(in the rows, 128 means zero)
D: rows in 3 groups, each row roughly a mix of its group's directions:
D (103 x 11):
[[124 158  78  84 125 124 120 115 134 154 152]
 [ 93 127 111  85 123 137 103 133 120 142 179]
 [174 126 101 152  92 112 152 144 161 137 131]
 [139 129 128  96  96  78 113 112 141 119 167]
 [127 141  93  92 129  68 127 142 136 147 128]
 [145  90 120  88 134 133 123 116 142  90  87]
 [145 119  96 109 133 111 139  65 148 149 125]
 [128 157 149  95 123 100 122 140 117 137 186]
 [147 110 125  96 116 105 109  95 150 126 179]
 [ 90 142 135 131 139 148 130 173  90 154 151]
 [121 106 105 119 134 148 107  64 132 156 122]
 [152 121 117 108 108  92 121  97 158 143 172]
 [142 140 131 166 105 135 130 175 113 105  87]
 [156 126 120  99 106 107 112  89 153 112 169]
 [170 133 166 148 126 115 157 110 169 113 120]
 [152 120 110 190 112 119 143 141 106 144 102]
 [136 115  92  89 124 143  98 104 134 110 170]
 [126 102 129 134 139 190 119  99 131 163 115]
 [ 91 139 103 114  92  92 103 122 108 142 156]
 [103 114  61 143 129 113 144 135 120 155 133]
 [ 91 131 172 154 113 123 144 149  85 126 118]
 [128 152 106 153 102 185 130 127  98 135 108]
 [124 131 141 126  97 118 117 132  94 182 165]
 [101 130 132 131 134 100 121 157  85 116  78]
 [ 83 140 139  99 113 142  83 120 101 123 152]
 [126 135 139 168 148 170 154 117 131 162  96]
 [117 178 151 125 116  92 142 153 102 130 157]
 [131 138 164 171 139 167 150 159 108 127 112]
 [ 87 119 115 114 103 105  93 119 112 127 174]
 [134 119  76  89 133  89 114 115 147 144 138]
 [139 141 160 151 134 144 120 171 123  89  92]
 [144  64  98 129 115 115  98 147 120 135 123]
 [107 162 137 131  96  80 136 154  97 139 143]
 [149 133 169 140 151 183 134 102 134 126 111]
 [106 112 158 129 127 184 106 123 109  93 124]
 [130 124  80  92 132 134 119  92 143 160 154]
 [127 116 189 146 140 153 134 157 130  96 128]
 [151 116  89  98 128 104 134 112 161 149 166]
 [135  95 102 155 153 163 124 150 118 111  87]
 [150 129 129 109 121 121 131  64 168 126 146]
 [122 109 111  79 111 130  93 108 130 133 171]
 [155 152 160 130 150 127 143 122 150  72 113]
 [106 140 123 100 102  85 101 142 123 116 172]
 [129 153 145 100 101  81 123 126 125 133 175]
 [113 147 177 151  94  92 105 135 127 110 139]
 [134 108 107  83 136 110 134  97 159 148 164]
 [141 155 161 174 115 170 152 139 120 124 140]
 [138 111  81 100 136  80 135 132 156 144 133]
 [146 130 137  88 124  67 108 127 150 111 124]
 [136 152 140 148 135 139 164 191 120 114 117]
 [120 135 116 100 123 109 121 128 151 154 193]
 [117 137 100  74 126  80 104 134 134 127 135]
 [150 103  88  86 123 118 135  94 159 139 139]
 [132 155 175 144 107 103 116 139 105  86 116]
 [ 77 111 119 130 108 113  95 145  92 129 155]
 [147 121  97 105 120  94 125 111 169 145 167]
 [ 87 151 172 128 138 109 134 162  95 134 132]
 [135 162 172 158 120 179 132 120 122 130 121]
 [109 130 168 132 140 178 123 110 101 103 104]
 [117  89  78  95 146 133 131 121 119 160 142]
 [128 158 153 169  99  80 128 137 125 115 109]
 [133 124 142 167 144 129 151 147 119 118  66]
 [105 169 108  77 135 122 113 161 122 136 114]
 [149 119 134 106 136 179 109  83 141 103 136]
 [138 108 123 175 123 103 143 161 114 169 109]
 [150 155 150 164 127 144 169 173 135 124 125]
 [126 119  98  68 133 122 100  97 126 130 152]
 [ 75 107 107 123 127 107 116 170  99 118 132]
 [122 120 118 124 139 177 126  91 140 177 144]
 [142 127 177 135 140 156 132 111 136  86  93]
 [168 131 127 137 157 156 170 143 145 133  92]
 [148 108 116 176 105 102 143 125 129 172 113]
 [156 107 111 139 132 144 134  69 154 157 134]
 [167 130 163 151 134 108 152 102 170 127 113]
 [147 126 143 176 141 155 165 140 144 142  93]
 [133 150 118 106 159 171 151 166 118 129  98]
 [104 119  90 146 163 165 137 150 126 117  92]
 [164 150  91 104 129 106 157 117 157 158 122]
 [162 152 119 100 113  82 131 133 123  95 158]
 [103 102  85  91 130 128  91 111 122 134 156]
 [154 116  63 119 125  97 110 127 150 134 121]
 [110  93  94 129 124 154 108  95 121 147 169]
 [ 78 117 117 120 131 177 104 120 104 146 142]
 [143 147 156 166 152 133 163 128 147 113  86]
 [145 157 179 111  98 120 120 106 112 133 162]
 [142 133 102 114 115 100 110 153  98 128 184]
 [ 91 108  84  99 125 121  98 141 102 142 148]
 [ 91 145 107  89 128 108 120 147 119 146 173]
 [109 125 130 176 135 153 160 173 127 144 111]
 [ 96 146 123 151 128 131 138 170  81 160 130]
 [107  93  90 119 141 177 113 109 139 140 110]
 [120 115 125 132 148 146 121 120  95 106  63]
 [170 127 133 167 100 101 145 124 155 110 102]
 [138 152 184 148 114 100 127 155 135 103 109]
 [141 144 173 158 153 153 151 133 129 114  89]
 [ 82 127 136 119 127 136 118 184  99 111 143]
 [143 109  78 163 109 151 126 103 119 161 129]
 [163 150 153 150 138 124 156 125 139 113  75]
 [147 132 172 135 155 122 161 175 148 130 134]
 [151 114 147 109 121 144 117  75 165  99 119]
 [114  90 120  99 132 113  89  77 129 130 124]
 [144 161 146 178 112 138 150 129  92 153 126]
 [ 99 160 174 120 103  94 138 144 109 146 128]]

one row of each group, then the others: which group is each in?
[127  94 144 131 150 110 134 145 163 105  76]	<109>
[157 139 181 158 135 145 157 144 147 111 115]	<63>
[134 134 148 130 116 180 116  90 120 130 172]	<13>

[160  78 132 152 136 165 117 112 135 143 101]	<109>
[152 147 157  96 144  97 128 135 148 101 169]	<109>
[100 138 160  94 128 152  82 111 103 113 121]	<13>
[ 98 112 105 151 109 107 111 169 103 147 160]	<63>
[138 135 157 139 111 170 109 146 153 101 170]	<63>
[ 73 128  94 105 112 135 112 142  99 151 138]	<109>
[158 116 102 104 121  95 137 122 156 131 180]	<13>
[100 155 181 143 133 133 118 141  98 102 104]	<63>
[157 132 155 173 109 140 161 128 129 114  89]	<63>
[ 93  98 110 106 128 150  97 105  94 121 157]	<13>
[141 163 116 114 152 115 134 147 129  70 154]	<109>
